Rows are one point carried round by a steady rotation, each followed by how many steps it has turned.
The counts run from 0 to 433.
11	9	26	-6	3	2	-24	-10	9	-7	18	26	-9	1	-15	17	21	3	22	-13	24	-13	-1	-23	-20	1	-25	-24	-9	-23	1	-17	-15	13	-5	-6	-6	21	-16	-45	17	8	11 -> 108
12	0	-6	11	-15	16	11	14	-25	2	4	38	33	-16	8	-2	20	11	9	-5	40	-1	8	5	13	-3	-35	-13	-11	-25	0	-4	-3	-3	-6	23	13	-9	4	6	-4	42	-8 -> 247
1	7	-13	22	-11	-1	-14	4	5	24	5	6	0	1	-10	8	-30	-11	14	5	15	-8	-21	-24	-11	17	-28	0	35	12	11	-35	-5	2	14	-5	1	10	-31	1	50	3	6 -> 416
4	22	4	-13	-10	-8	-15	-9	5	-15	18	18	-1	-17	-8	-10	10	0	-14	18	9	2	12	11	-17	18	15	-22	-9	-50	15	14	-18	4	-3	-13	12	29	12	-14	-28	-9	-17 -> 139
-21	24	-4	-15	-16	9	-4	-21	-7	-9	-14	4	-12	-15	-7	20	22	-12	21	-13	-11	6	21	4	0	-3	-11	-20	-33	-50	-7	-7	-12	18	-14	5	23	-7	10	-21	-28	-11	1 -> 121
-29	10	12	9	-19	-11	-29	-10	8	21	4	9	-21	13	-16	3	-21	-3	22	15	8	-14	-25	-2	-22	31	-6	17	12	-7	-4	-8	6	15	20	-17	-9	22	-21	-18	26	-15	17 -> 411
-13	-2	-33	10	-18	24	8	17	-19	29	-4	-6	4	-5	4	-22	-20	4	-9	19	-16	18	22	32	22	9	-15	22	13	-21	-13	19	34	13	0	17	27	-9	-9	14	-6	14	15 -> 387
-9	17	1	10	16	18	-8	-3	17	2	-23	-46	-19	17	-10	20	-14	8	-9	-20	-30	13	13	0	-4	-12	16	15	5	35	-7	-4	15	22	-5	2	-3	-2	-10	-31	10	-20	11 -> 203
-28	-4	-2	5	-42	-17	4	0	-17	19	6	26	1	17	11	20	-12	-7	32	11	1	-11	-29	-15	-6	30	-19	13	-1	0	0	-25	7	24	30	-7	-2	5	-3	-8	36	5	7 -> 413
1	-17	-2	10	-31	15	8	35	-21	16	15	32	27	-11	1	-14	0	16	6	12	17	10	-3	21	14	12	-20	14	-1	-4	-13	7	30	0	15	12	3	-7	-3	28	2	38	5 -> 382
9	14	-24	3	8	27	2	3	-1	9	-18	-9	-2	-34	-14	18	11	-15	19	-23	1	15	12	-11	12	-22	-34	-25	-7	-15	2	-36	-9	-8	-15	19	26	-24	-19	-9	4	5	-4 -> 115
-8	20	-15	11	11	38	0	3	-8	1	-31	-14	-1	-21	-13	9	9	3	5	-25	4	22	22	18	16	-32	-29	-9	-7	-16	-7	-9	4	2	-15	21	28	-29	-12	-19	-16	13	4 -> 235
14	-1	21	10	-6	7	-27	23	-1	13	27	36	13	-6	-20	-16	1	24	-1	19	35	1	-5	23	-9	17	-1	11	9	-15	-11	22	17	-6	12	-4	-8	26	-15	2	-6	29	20 -> 379
3	35	-24	-1	5	19	-19	-10	8	-3	-11	-18	-14	-38	-25	-8	1	-15	-11	-1	-7	23	21	18	-6	2	3	-28	4	-44	11	-1	-21	-10	-18	7	32	6	-6	-4	-25	-16	-13 -> 135
-8	13	35	-2	3	-3	-27	-5	11	-16	-5	-11	-19	15	-22	32	8	20	17	-22	2	-3	-9	-5	-24	-1	12	13	-13	30	-14	-9	14	14	8	-10	-20	18	-6	-36	10	-6	20 -> 208
21	15	-18	22	7	34	-15	12	4	3	3	15	8	-25	-19	-10	-1	2	0	-2	38	4	10	13	5	-11	-31	-17	13	-26	4	0	-5	-16	-16	19	19	-2	-20	3	-3	25	-2 -> 249
27	3	-22	13	-13	11	-12	19	-6	15	25	40	19	-14	-4	-27	-6	-2	-2	20	37	2	2	7	0	19	-22	-19	24	-27	8	-2	-4	-21	9	9	8	13	-15	21	8	29	-3 -> 264
6	-5	17	5	-28	-26	-23	17	-7	3	15	-4	-4	-4	-21	12	-21	8	3	8	-1	15	-27	3	-8	23	26	20	9	36	-9	-9	11	-13	26	-26	-16	19	-2	23	21	-4	-8 -> 177
-13	-7	34	1	-15	-2	1	6	-15	-14	-8	10	10	18	-1	37	16	20	21	-21	8	-6	-3	-18	-8	-6	-3	18	-24	38	-12	-17	21	25	6	-3	-18	1	12	-24	10	15	14 -> 210
-2	21	18	0	14	17	-2	-15	14	-22	-12	-9	1	25	3	4	26	21	-7	-26	9	-6	30	0	-13	-14	-3	-1	-6	-6	2	14	2	30	-14	9	-4	9	4	-61	-13	1	15 -> 222
6	5	9	15	-5	26	-3	10	-15	-2	-14	12	15	-23	-17	26	24	12	22	-37	29	8	2	2	4	-23	-36	1	-18	11	-11	-26	11	-2	-10	20	6	-19	-7	-8	1	34	4 -> 230
3	5	-22	22	-5	10	-2	9	-5	-4	-8	-23	12	18	9	-29	-23	17	-45	16	3	16	30	26	10	16	20	14	36	9	9	34	10	17	1	15	6	9	15	11	-8	9	-5 -> 50
-9	20	0	6	18	38	-4	-4	3	-1	-36	-35	-13	3	-18	22	3	10	-1	-36	-5	14	19	5	2	-33	-3	5	-4	18	-8	-12	10	13	-20	17	14	-16	-13	-28	-1	0	14 -> 219
-17	-11	1	10	-38	-1	-5	16	-18	28	9	34	9	-2	-8	1	-17	2	24	21	6	-3	-24	12	2	26	-21	25	0	-3	-12	-12	28	9	28	1	-4	3	-10	12	20	17	18 -> 397
-27	-7	9	-7	-25	-15	2	1	-6	-3	-5	-26	-10	29	5	16	-7	7	1	1	-41	13	9	0	-7	21	31	25	-13	28	-10	0	29	36	18	-10	-7	9	21	-11	2	-13	6 -> 189
6	1	-10	5	6	5	-4	2	18	-3	-4	-42	-3	27	-2	-9	-25	5	-28	7	-32	8	24	-4	-8	13	35	14	28	27	5	12	14	23	4	-11	0	16	0	-13	15	-17	0 -> 186
18	3	-9	17	10	25	15	14	0	-5	-19	-8	31	11	10	14	17	17	-6	-26	4	-2	29	-26	14	-31	-19	5	8	34	6	-10	6	18	-9	18	4	-11	-1	-29	13	25	4 -> 216
1	3	34	3	-8	-20	-25	2	8	-4	6	-8	-11	17	-22	17	-14	21	0	-2	-2	-2	-18	-8	-28	13	27	22	7	41	-9	-8	13	15	18	-24	-21	29	-5	-17	25	-9	11 -> 192
1	23	5	1	17	3	-15	-15	21	-18	-17	-46	-14	9	-12	15	-3	0	-12	-20	-22	11	22	-17	-16	-6	27	-6	5	23	10	-11	-10	17	-8	-5	6	12	1	-28	2	-36	-7 -> 322
28	4	-2	1	-5	6	1	15	-3	-10	17	42	30	-26	-2	2	29	-6	9	3	29	-8	8	-20	-3	1	-27	-27	-5	-31	16	-16	-28	-10	-4	1	11	10	8	-3	-9	24	-17 -> 128
-15	-3	-35	21	-28	20	6	18	-15	37	-8	-1	4	-1	-2	-7	-25	-9	5	11	-15	10	-2	9	16	12	-26	15	25	2	-6	-11	25	14	13	19	16	-11	-22	13	26	5	13 -> 402
15	2	-19	14	13	18	6	8	13	-1	-16	-28	7	36	11	1	-3	13	-22	-18	-20	7	33	-26	2	-14	11	13	26	41	7	-1	15	32	-5	7	0	0	0	-28	17	-7	6 -> 201
